In the data rows, 128 means zero.
Two rows play each game, the first against the second. How much does the first row win by? 10 is about a draw, 20 a big win and 0 a big loss. Wins can go round in a circle: one row can beat a second, the second a third and the third the first. Each row has two weighted sums of its numbers, A and B, taken from their middle values. A row wins by its A times the other's B, less its B times the other's A.
[100 160 104 124 119 118 156 154  97 123 154  72 151 128 103 109 115 154
 175  81 153]
[148 125 200 143  88  78 108 102 132 114 128 147 136 117 186 147  94 117
  84 185 123] ~ 11
[193 133 116 162 141 117 162 124 146 188  91 129  65 117 125  97 111  83
 143 102 125]
[143 145 111 140 122  85 151 135 134 159 139  79  80  79 104 142 148 143
 183  71 129] ~ 6
[119 135 140 134 106 131  89 115 105  95 137 166 136 145 181 133 123 123
  64 189 139]
[158 102 177 112 148 108 145 124 196 183  99 128 152  85  74 148  93 116
 153 125  96] ~ 4
[178 113 126 161  78 118 119 110 141 138 105 150  98 131 149 107 153  75
 122 179 130]
[126 141 126  69 131 183 125 145 118 125 151 143 160 139  84  59 108 145
 128 151 147] ~ 14
[ 94 108 104  90 159  88 118 148 180 160 150 110 142 120 109 129 170 172
 150  83  90]
[ 73 103 124  84 150 135  92 124 162  91 159 172 141 146 151 155 145 157
  87 156 116] ~ 15
[ 88 120 114 105 141 126 135 161 130 126 147  90 169 123  73 141 120 158
 175  97 140]
[ 82 115 121 176  96 120 147 130 104 128  75 124 133 142 148 140 149  78
 131 169 193] ~ 8
[132 123 126  80 133 153  73 115 116 114 165 144 147 135 111 112 122 168
 106 170 157]
[ 66 115 139  83 145 113  93 127 165 105 168 133 143 127 148 159 152 189
 109 120  97] ~ 14
[138 154 112 151 127  81 201 153 151 171 103  79 119 111  85 101 118 130
 171  65 132]
[123 118 118  89 180 165 117 136 133 132 127 167 149 165 126 128  70 162
 118 110  81] ~ 12
[143  97  77 151 122 170 132 143 108 119 145 103 122 143 144 113 155  89
 155 113 140]
[146 139  85 155 106 101 163 143 110 140 138  64  85 119 110 121 164 114
 177 100 156] ~ 7
[115 153 190 152 102  99 141 119 135  94  69 178  48 123 194 176 138  90
  88 148 131]
[176 133 196 109 157 116 137 121 197 143  61 173 119 106 113 113 109 121
  92 146  77] ~ 15
[121 114 111  92 144 163  87 126 143  65 154 176 133 146 151 148 151 138
  86 164 101]
[154 103  78 127 167 132 131 139 111 140 143 104 118 161 117 128 129 119
 169  88 120] ~ 4
[106 116 110 111 130  66 156 143 158 180 142  90 125 101 104 109 157 154
 185  90 121]
[128 139 138 131 107 146  78 106 114 110 150 154 141 135 178 122 121 123
  66 185 138] ~ 5
[110 124  96 108 162 144 175 162 120 151 112  95 148 151  76  94 114 136
 172  98 140]
[104 148 141 119 101 126  88 105  56 119 149 146 123 140 154  97 134 125
 119 172 213] ~ 4
[138 150 190 143  93 103 107  99  84 118 133 155 114 124 161 157  90 102
  92 182 163]
[128 125 121 142 105 141  93 113 150  98 118 167 126 145 194 156 155  97
  69 167 108] ~ 11
[146  92  55 143 142 178 112 127 134 117 132 123 135 159 140 128 143  99
 145 128 122]
[ 84 132 155  78 150 138 117 132 147  65 160 125 177 138 136 171 118 169
  90 157  90] ~ 9
[173 126  81 131 161 196 113 120 150 123  88 165  78 150 121  97 151 109
 116 135 102]
[164 120 139 118 138 160  82  97 152 119 140 165 107 135 181 141 110 115
  79 155 100] ~ 8
[171 143 159 105 162 124 143 115 208 177  96 156 148 101  81 100  79 132
  96 142  91]
[133 166 165 115 136 158  88 106 120  97 135 170 110 104 168 123  94 104
  78 176 158] ~ 8
[129 107  93 144 119 167  88 114  83  95 158 146 112 143 160 161 148  96
 132 137 158]
[113 140 124  92 115 182 157 145 103 137 121 149 161 127  75  64 122 108
 162 149 156] ~ 9
[136 145  75 154 125 127 143 129  81 157 122 107 103 131 104  99 140 109
 173 113 176]
[ 97 133 132  80 136 182  84 134 119  56 174 152 122 131 143 167 135 147
 100 152 128] ~ 13
[162 134 110 168 120 153 101 110 114 113 115 148  64 135 172 147 147  75
 104 154 132]
[136 177 159 182  55 108 144 121  69 132 129 116  93 118 154 124 115  98
 115 131 178] ~ 9
[ 94  85 111 117 127 173  87 129 118  67 163 150 118 143 145 176 161 116
 136 144 139]
[128 121  65 147 130 152 146 151  96  85 163 107 164 173 111 144 134 132
 145  83 112] ~ 13
[138 100 122 144  95 152  84 115 107  92 153 133 134 141 165 133 151 105
  98 190 149]
[ 88 144 139 111 137 149 110 128 115  70 152 117 165 133 104 193 136 179
 134  86  97] ~ 9
[102 125 122 105 151  71 140 141 134 189 149  93 152 102 111 109 147 169
 167  82 102]
[109 101 141 139  83 136 157 150  70 119 117 100 186 149 139 120 120  90
 153 157 180] ~ 11
[115 152 137 157 113 124  97 111 143 102  99 173  99 142 185 140 133 111
  58 175 128]
[106 134 129  96 159 164 102 125 162  59 126 184 121 150 156 152 130 145
  73 153  93] ~ 6
[103  99 129 126 112 160 119 121 124  82 171 135 194 162 170 169 128 133
  83 139  90]
[161 140 147 181  88  79 167 123  94 164 109  94 110 117 120 112 108  95
 156 122 172] ~ 12
[163 156 140 112 130 133  52 107 171 119 149 120  60  66 138 172 168 167
 117  99  98]
[170 114  97 178  89 138 167 130 113 116 137  96 138 152 166 125 138  81
 119 119 120] ~ 8
[105 169 182 161  60  90 151 126  76  84 125 142  61 124 188 162 135  94
 109 143 171]
[172 142 144 162  50 116 141 113 102 130 123 143 114 140 158 122 115  86
  92 169 164] ~ 12
[119 102 149 168  96 121 102 112 142 112 107 144 131 160 188 157 151  99
  77 162 123]
[151 120 142 124 110 151  94 113 161  96 141 167 114 137 190 153 131 120
  66 153  83] ~ 7
[165 155 116 186 101 116 149 123 120 153  92 121  69  98 165 113 140  73
 142 119 127]
[150 136 103 124 182 123 183 139 152 164 106 110 112 141  90  92 102 138
 165  68  95] ~ 10
[130 121 131 142  97 171  78 107 112  92 139 163  89 125 173 159 157  97
  95 175 141]
[188 112 110 145 103 151  95 111 125 134 132 162  80 143 152 103 152  85
 112 151 141] ~ 9
[ 95 126  82 129 160 163 142 162 105 130 121 104 172 147  91  85 124 124
 167 101 154]
[106 113 111 102 174 186 132 153 117 120 132 137 161 158  84 100 119 133
 156  99 111] ~ 10
[136 151 116  99 135 136  58 120 154  92 165 121 114  79 148 153 159 187
  98 135  97]
[150 118  96 121 162 123 182 155 129 163 108 112 133 143  91  97  92 134
 171  80 118] ~ 9
[129  87  71 143 155 150 141 154 124 139 121 111 144 174 108 122 138 126
 155  92 109]
[156 129  95 169 124 137  75 101 105 138 135 106 120 134 189 129 152 113
 106 146 111] ~ 4
[123 128 120 101 133 137 143 148 142 140 158  75 160 104  74 119 130 169
 165  98 106]
[143 111  80 117 170 160 113 123  97 121 171 137 134 132 131 129 115 120
 159  98 125] ~ 13
[101 169 163 168  63  91 150 130  68  87 132 135  57 134 183 164 129  97
 109 140 179]
[134 122 145 166  97 116 175 150  96 152  94  85 151 118 131 107 124  69
 159 146 151] ~ 10
[164 127 116 103 177 183 114 140 110 126 138 127 132 132  97 113  74 152
 138 105 117]
[149 126 135 158 111 148  98 102 120 105 112 179 109 129 174 137 143  89
  85 164 133] ~ 12
[103  89  87 127 130 168 119 122 116  60 160 147 120 157 166 160 164 113
 132 136 130]
[113 129 133  70 163 161 107 133 178  86 132 183 139 151 136 125 108 153
  94 148  76] ~ 7
[153 135 156 159 110  91 158 126 100 211  91 111 116 122  95  66  97 112
 145 140 174]
[145 112  86 157 117 140 175 151 101 134 128  97 101 141  85 120 125 111
 170 103 169] ~ 16
[114 138 177 149  93 104 107 110 132  83  98 183  98 125 177 155 138  98
  81 192 142]
[ 85  92 108 128 136 167 111 122 110 122 155 130 212 177 148 133 148 140
 107 119  93] ~ 16
[ 93 125 110 112 140  67 143 146 153 181 136  97 123 115  99 111 150 177
 173  83 112]
[102 107 193 148 104  98 110 118 164  80  98 174 107 120 173 191 131  94
  95 184 116] ~ 12
[152 147 110 156 132 152  41 103 106 110 127 155  64 107 172 119 143 115
 110 166 148]
[149 154 201 176 109  64 178 123 175 157  57 123  94 105 151 163 109 102
 105 118  70] ~ 12
[120 154 174 168  61  62 182 137 103 111 102 136  39 117 172 157 141  72
 141 131 167]
[117 121 103 108 160 151  87 122 161  80 153 162 159 146 131 153 138 166
  87 140  63] ~ 19
[169 147 106 140 134 128 166 153 119 160  86 110  83 112  77  89 125 118
 174  95 147]
[116 126 118  99 137 155  80 122 153  57 139 186 124 144 162 159 140 135
  80 169 108] ~ 13
[147 103 140 137  95 137 113 105 109 106 179 132 161 153 175 157 103 126
  83 153 118]
[ 92 142 122 144 126 137 133 125  39  99 172 102 173 118 158 118 110 124
 132 132 188] ~ 5
[135 106 139 148 112 108  93 103  83 121 168 129 154 140 185 148 135 119
  88 164 136]
[125 146 121 115 113  95 137 140 146 140 161  57 124  78 106 147 149 167
 175  86 107] ~ 17
[ 93 139 129  84 133 165 107 139 122  57 133 139 192 161 122  89 144 168
 106 161 123]
[153 131 101 141 147 144 175 156 122 147 104 110 119 138  76  77 114 112
 171  88 141] ~ 10
[114 103 185 106 121 130  88 114 118  96 159 147 173 115 169 161  94 141
  96 180 110]
[115 148 187 154 109  99 108 107 144  99  87 186  88 122 160 173 127 101
  72 178 135] ~ 7
[109 128 128 192  67  82 150 126  85 122 113 112 121 134 170 148 148  89
 137 137 171]
[160 123 121 148  99 188 120 120  77 118 143 142 101 115 130 123 140  83
 130 129 182] ~ 9
[178 151 125 174  87 130 117 111 127 150 108 122  81 107 195 124 139  81
 107 128 125]
[133 131 161  94 137 149 136 129  97 151 153 113 189 102  89  76  79 135
 151 135 170] ~ 8
[137 103  81 133 145 124 184 155 119 117 136  95 132 145  80 130 134 124
 174  93 141]
[110 104 154 148  87 127  93 117 113  89 155 142 144 150 171 191 138 120
  76 169 121] ~ 13
[185 133 123 151 122 181  91 106 122 128 129 150 102 100 168 113 129  85
 106 132 130]
[144 140 132 147 105 138 101 106 144  94 112 174 104 139 200 143 144  94
  73 156 113] ~ 8
[168 129 136 130 116 152  85 108 139 105 120 177 114 138 170 134 142 100
  74 168 105]
[ 88 111  91  96 173 180 140 150 122  94 130 144 163 164 102 125 127 143
 153 102 108] ~ 6
[137 150 143 188  86  74 194 140 107 153  77 102  91 110 120 132 129  82
 152 119 170]
[195 100 132 142 117 137 103 101 131 149 137 138 139 127 170 139 115  97
 104 146 100] ~ 13
[179 138 108 171  99 107 182 133 146 174  88 116  81 111 128  87 127  77
 155 114 134]
[101 125 186 158  70 145 133 142  65  77 146 102 169 119 165 178 117 107
 114 132 152] ~ 11
[144 142 105 132 156 182 163 147 100 141  99 115 122 151  79  68 111 112
 161 112 133]
[174 159 160 124 122 115 198 145 170 185  68 109 122 107  78  80  80 117
 152 111 105] ~ 13
[142 125  98 117 182 129 165 145 139 175 116 122 133 139  88 112  88 131
 163  67 114]
[113 131  88 137 128 140 158 163  89 131 133 103 128 144  82 114 124 132
 176  84 158] ~ 3
[159  87 144 150  78 120 108 105 124 132 118 139 142 158 134 124 146  90
 126 182 144]
[136 104 100 180  68 127 134 133  93 137 124 104 143 131 149 124 158  89
 132 152 166] ~ 11
[131 148 114 122 156 138 145 146 136 155 128 101 103 117  69 124 109 151
 176  68 112]
[176 139 109 171 110 137 151 130 109 162 105 111  79 111 133  95 143  78
 155 108 141] ~ 8
[ 91 126 146  82 173 134  98 122 149  78 170 136 151 121 141 149 119 183
  99 130 108]
[139 132 127 137 142 197 104 110 106  72 130 179  85 126 173 154 133  91
 110 122 126] ~ 10
[185 131 137 161 118 152 128 101 162 142  90 162  93 119 157 109 120  83
  89 149 117]
[184 168 124 153 123  70 136 114 178 170 102  89  86  71 108 117 125 155
 151  86 112] ~ 15
[132 122 151 174  60 109 175 145  94 142 119  75 154 126 127 127 124  92
 158 112 164]
[105 135 107 135 132  56 176 155 147 195 107  91 118 115  97 110 146 142
 179  73 125] ~ 12
[160 143 117 128 128  79 138 131 169 168 135  69  81  82 108 131 148 157
 173  81 101]
[114 115  84 142 135 130 166 164 109 144 111 104 130 136  93 101 138 118
 183  94 152] ~ 14
[154 122  92 151 122 158 150 139  83 132 136 107 103 124 103 129 132  96
 168 102 165]
[168 117  95 159 150 157 166 132 137 152  88 111  94 148  84 101 142 112
 155  98 109] ~ 6
[136  74 105 102 160 107 130 110 149 160 149 159 108 160 138 122 164 118
 148 107 107]
[155 150 162  97 156 109 131 117 214 154  94 156 151 125 118 108  81 151
  76 148  72] ~ 13
[144 156 185 168 103  78 139 109 166 141  53 168  68 107 161 156 113  87
  93 157 133]
[157 139 155 176  31 103 138 132  93 136 146 100 133 128 147 119 114  92
 116 151 170] ~ 11
[ 84 119 111 102 165  73 141 139 166 171 142  94 153 119 106 116 163 176
 155  84  98]
[164 144 183 169 124  63 201 146 170 157  53  98 101 107 131 160 107 102
 129  97  73] ~ 16
[151 162 130 116 137 100 103 119 167 155 143  88  87  57 113 147 137 184
 148  80 101]
[127 138 132  98 124 124  66 104 178  91 177 144  87  94 151 184 162 171
  95 130  95] ~ 10
[110 123 146  85 114 122  95 112 124  99 150 190 129 178 148 121 123 144
  83 179 144]
[103 114 103  80 156 183 111 148 141  76 153 160 168 166 117 129 119 156
 104 134 105] ~ 10
[ 88 128 138  82 151 162 102 134 157  68 134 182 141 158 143 138 125 156
  79 156 101]
[ 99 156 197 145 107 105 113 112 164 103 104 172 102 129 168 172 108 128
  53 157 116] ~ 10
[ 96  95 101 118 177 173 135 155 136 122 111 131 169 183  90 104 112 143
 144 122  94]
[ 96 121 114 113 143  75 150 140 158 172 143  84 133  99 101 111 156 163
 180  87 115] ~ 12
[138 129 106 120 125  74 132 137 161 125 164  64 122  85 120 178 159 161
 168  85  94]
[ 72  95 117  80 181 112 122 132 162 149 144 146 164 161 121 122 142 165
 133 110  91] ~ 9
[144 173 175 176  61  98 158 122  82 100 111 137  56 126 160 139 124  90
 105 147 169]
[ 75  88 118  75 175 107 138 130 155 147 143 164 145 158 108 129 134 165
 132 125 115] ~ 11
[187 144 110 178 104 130 153 120 139 153  87 134  80 118 158 112 134  70
 122 118 122]
[187 151 152 168  98  81 162 126 132 190  77 123  96 110 114  99 106  79
 131 135 159] ~ 9
[146 135 160 170 110 117 156 130 114 186  95  84 143  86  90  98  95 100
 152 149 159]
[161 116 100 157 109 160 106 106 132 104 119 150 118 157 189 134 132  97
  89 157 118] ~ 3
[120 113 119  79 179 158 113 127 148 100 145 167 161 147 120 153  94 165
 100 125 100]
[176 116 136 160  92 133 102 108 125 142 118 157  77 127 157 117 150  75
 108 164 143] ~ 13
[164 148 126 132 132 105 186 137 133 189  99 106 116 101  74  62 101 107
 168 125 157]
[125 138 120  96 178 179  89 116 147  98 137 178 133 156 131 144  88 152
  84 120 114] ~ 13
[ 82 147 115 117 126 130 157 158  87 110 165  73 140 123 109 128 136 153
 174  89 136]
[105 120 121 169  77 115 123 127  67 107 138 122 152 144 142 136 145  92
 121 172 198] ~ 9
[ 83 106 128  83 171  86 108 130 169 149 151 128 147 116 121 141 145 186
 142 102  94]
[134 119 130  81 134 202  92 120 140  66 143 170 140 151 143 118 119 132
 112 158 113] ~ 10
[ 98 112 173 166  98 103 101 110 110 116 108 136 160 157 160 203 137 107
  81 159 140]
[162 111  88 154 112 144 137 121  91 152 148  89 137 127 121 105 132  98
 154 133 170] ~ 10
[188 115 106 173 109 134 117 116 136 148 110 110 104 124 157 104 140  80
 122 159 126]
[177 103 135 153  78 122 151 122 113 177 114 112 125 118 111 117 125  80
 146 155 164] ~ 12
[162 125 144  84 148 146  85 113 127 153 151 142 131  92  83 125 101 161
 118 165 139]
[ 95 149 131 200  81  66 177 144 104 131  88  98  91 123 160 153 148  87
 138 123 162] ~ 12
[142 149 152 169  79 144 123 120 102 122  80 139 119 124 156  96 122  73
 126 179 158]
[135 135  91 172 114  98 172 144 123 158 115  72  85 115 123 122 155 111
 174  80 146] ~ 18
[126 132 107 159 105 150  72 117  91  76 152 122 102 117 195 159 175 117
 119 116 149]
[ 70 142 154 153  95  88 128 109 111 105 126 184 135 167 149 157  92 144
  72 169 159] ~ 8
[149 128  96 128 150 128 188 156 136 157  90 121 119 147  83  79 110 115
 179  99 113]
[106 161 171  86 104 161  98 122 125  97 140 172 174 154 137 104 122 149
  72 157 113] ~ 8
[123 143 105 140 126  96 127 140 148 127 151  57 114  89 108 165 163 172
 157  68 116]
[ 84 117 107 127 114 118 145 142  64 141 152 113 167 158 102  89 131 120
 156 143 205] ~ 12
[210 115 119 160 113 127 137 115 135 177 124 116 119 126 142 107 118  85
 112 133 112]
[117 162 133  82 141 133  67 112 159  97 173 113 103  73 134 168 149 183
 115 123 124] ~ 10
[ 86  80 124  79 159 101 130 126 164 126 155 153 102 144 124 137 165 159
 152 122 106]
[114 135 107 121 114 100 123 129 136 133 182  62 106  83 117 161 168 165
 165  91 131] ~ 4
[121 148 160 108 124 127  88 110 131 131 116 147 181 144 147 115 111 144
  59 193 128]
[115 135 113 119 133  88 137 131 131 139 161  62 131  72 110 145 154 168
 174  93 134] ~ 12
[121  95  82 127 156 182 108 146 148  83 109 148 142 185 134 142 124 147
  99 151  80]
[125 158 118 135 129  97 159 154 113 173 114  77 124  98  82  98 126 135
 181  84 161] ~ 17
[174 132  95 143 181 159 116 122 158 160  99 156  83 165  98 100  91 126
 127 103  88]
[130 112 101  97 163 192  88 127 117  80 125 184  95 144 119 142 164 125
 123 136 130] ~ 11
[124 121 126 185  83  84 138 123 106 101 108 118 122 165 181 155 160  80
 109 149 156]
[109 109  85 128 143 159 166 165 123 138 111  93 160 148  86  79 140 124
 166 103 155] ~ 8
[ 69 112 118  92 153 186  94 146 136  72 161 155 166 147 131 145 129 157
 108 131 108]
[103 115 117  97 170  68 148 143 166 186 147 104 135  96 103 103 148 171
 158  84 110] ~ 9
[141 139  93 119 190 126 176 146 149 168  94 128 137 143  85 112  73 136
 155  80  99]
[ 94 100 103  86 165 173 114 155 143  79 153 145 178 172 125 126 124 148
 125 117  99] ~ 10
[155 135 112  94 193 168 116 110 140 105 143 172  98 146 125 127  96 154
 101 117  95]
[ 95 144 171  93 118 136 117 122 151  52 153 146 175 130 157 159 114 153
  66 165 117] ~ 11
[101 163 171 164  95  87 127 135 106  95  67 159  75 134 199 167 144  80
 105 148 144]
[ 60 125 133  82 161 145 117 131 164  99 165  98 192 123 107 157 128 175
 126 127 107] ~ 8
[155 102 105  97 188 142 150 137 147 129 116 135 157 154 100 126  87 161
 136  94  97]
[107 125  86  90 127 152 103 126  94  92 196 119 146 132 118 125 140 147
 144 152 165] ~ 8
[142 174 230 137  95 139 172 117 142 158  66  91 149 106 133 112  88 117
  96 148 104]
[ 91 131 129  95 143 132 139 126 108 115 173 110 171 122  88 128 134 170
 161  87 139] ~ 8
[125 121 120 179  74 110 118 130 115 107 100 145 116 157 175 136 173  75
 109 164 132]
[104 150 166 125 104 159 133 119  58 105 151 141 146  93 137 124 105  88
 148 141 197] ~ 5
[125 112 187  86 157 137 114 108 196 137 121 160 169 106 105 156  85 141
  91 162 101]
[134 148 164  80 142 148 186 151 159 138 107 118 200  81  88  92  99 157
 138 118  62] ~ 14
[140 133 120 126 164 108 143 139 140 169 152  98 138 106  69 101  99 159
 165  84 107]
[108 106  84 125 141 154 150 156  91 118 155 100 168 151  95 101 127 138
 163 107 149] ~ 10
[144 145 154 164  85 130 136 123  90 148  72 136 104 122 149 114 121  73
 117 179 180]
[109 121 106 109 148 138 172 166 130 139 130  89 156 124  75  91 142 145
 173  88 131] ~ 14
[157 104 152 133  75 140  86 109 121 113 141 160 141 129 140 142 136  85
 109 188 158]
[123 155 141 170  52 123 113 127  75  92 168 111 126 136 176 163 118 111
  95 142 161] ~ 11
[ 77 132 143 155  78  75 143 106 101 129 125 191 115 170 133 169  76 122
 109 160 193]
[139 145 119 178  62 111 158 130  79 147 145  86 136 145 140 107 127  91
 144 114 172] ~ 11
[132 132 125 111 179 134 168 147 155 153  89 157 136 182 100  91  81 152
 132  74  72]
[146 143 152 108 125 117 166 125  96 205 122 122 135 106  74  72  98 119
 157 127 180] ~ 9
[ 70  87 121  82 176 104 122 136 152 123 160 167 143 155 121 135 144 166
 121 129 100]
[ 69 126 168  91 109 148 113 124  92  68 163 151 143 119 169 164 116 128
 108 168 183] ~ 12
[118 125  94 140 147 141 173 165 121 146 113  93 143 136  90  94 123 122
 178  79 129]
[111 169 124 186  78  78 173 142  74 140 119  90 103 134 146 129 112  94
 142 116 188] ~ 11
[123 124  70 146 141 160 134 140  94 122 151 109 134 137 110 137 141  96
 165  89 161]
[139 129 125  77 178 180 108 132 149 106 125 165 120 134  88 124 103 167
 111 136 103] ~ 10
[ 85 140 139 157 122 160 155 115  78 137 138 102 210 190 128 119 117 138
  90 121 104]
[127  79 178 122 111 127 155 125  96 149 152  93 186 110 131 150  84 116
 148 153 140] ~ 4
[118 150 128 121 129  93 118 134 146 139 160  82 114  83  89 146 150 159
 176  63 140]
[147  96  95 116 143 168  69 110 114 111 175 120 147 135 146 133 133 139
 110 157 145] ~ 9
[140 126  99 153 130 138 171 147 110 156 108  96 110 123  85  96 128 117
 178  90 160]
[ 70 106 119  86 168  88 136 144 175 148 150 113 143 122 127 128 146 187
 142  92  98] ~ 12
[158 124 140 176  48 101 151 137  90 123 143  91 138 122 141 126 119  96
 153 124 164]
[174 154 122 189  84  93 159 122 124 156  86 131  86 135 152  99 119  77
 112 149 141] ~ 11
[110 129 138  84 187 122 153 140 145 145 153 103 135 113 100 142 110 160
 160  74  88]
[162 178 106 123 151 111  71 117 149 137 128  95  85  60  98 128 163 163
 151 103 132] ~ 2
[150 131 136 150  95 146  92 109 117 100 115 165 111 120 190 147 155  86
  86 166 133]
[119 149 187 101 129 126 104 119 183 109  94 170 154 103 149 167 101 139
  65 178  81] ~ 8
[150 100  68 168 132 166 130 137 118 117 112 119 142 164 131 122 152  97
 139 105 125]
[110  94  92 132 122 171  94 127  91  73 164 143 146 141 158 143 160 115
 129 131 165] ~ 7
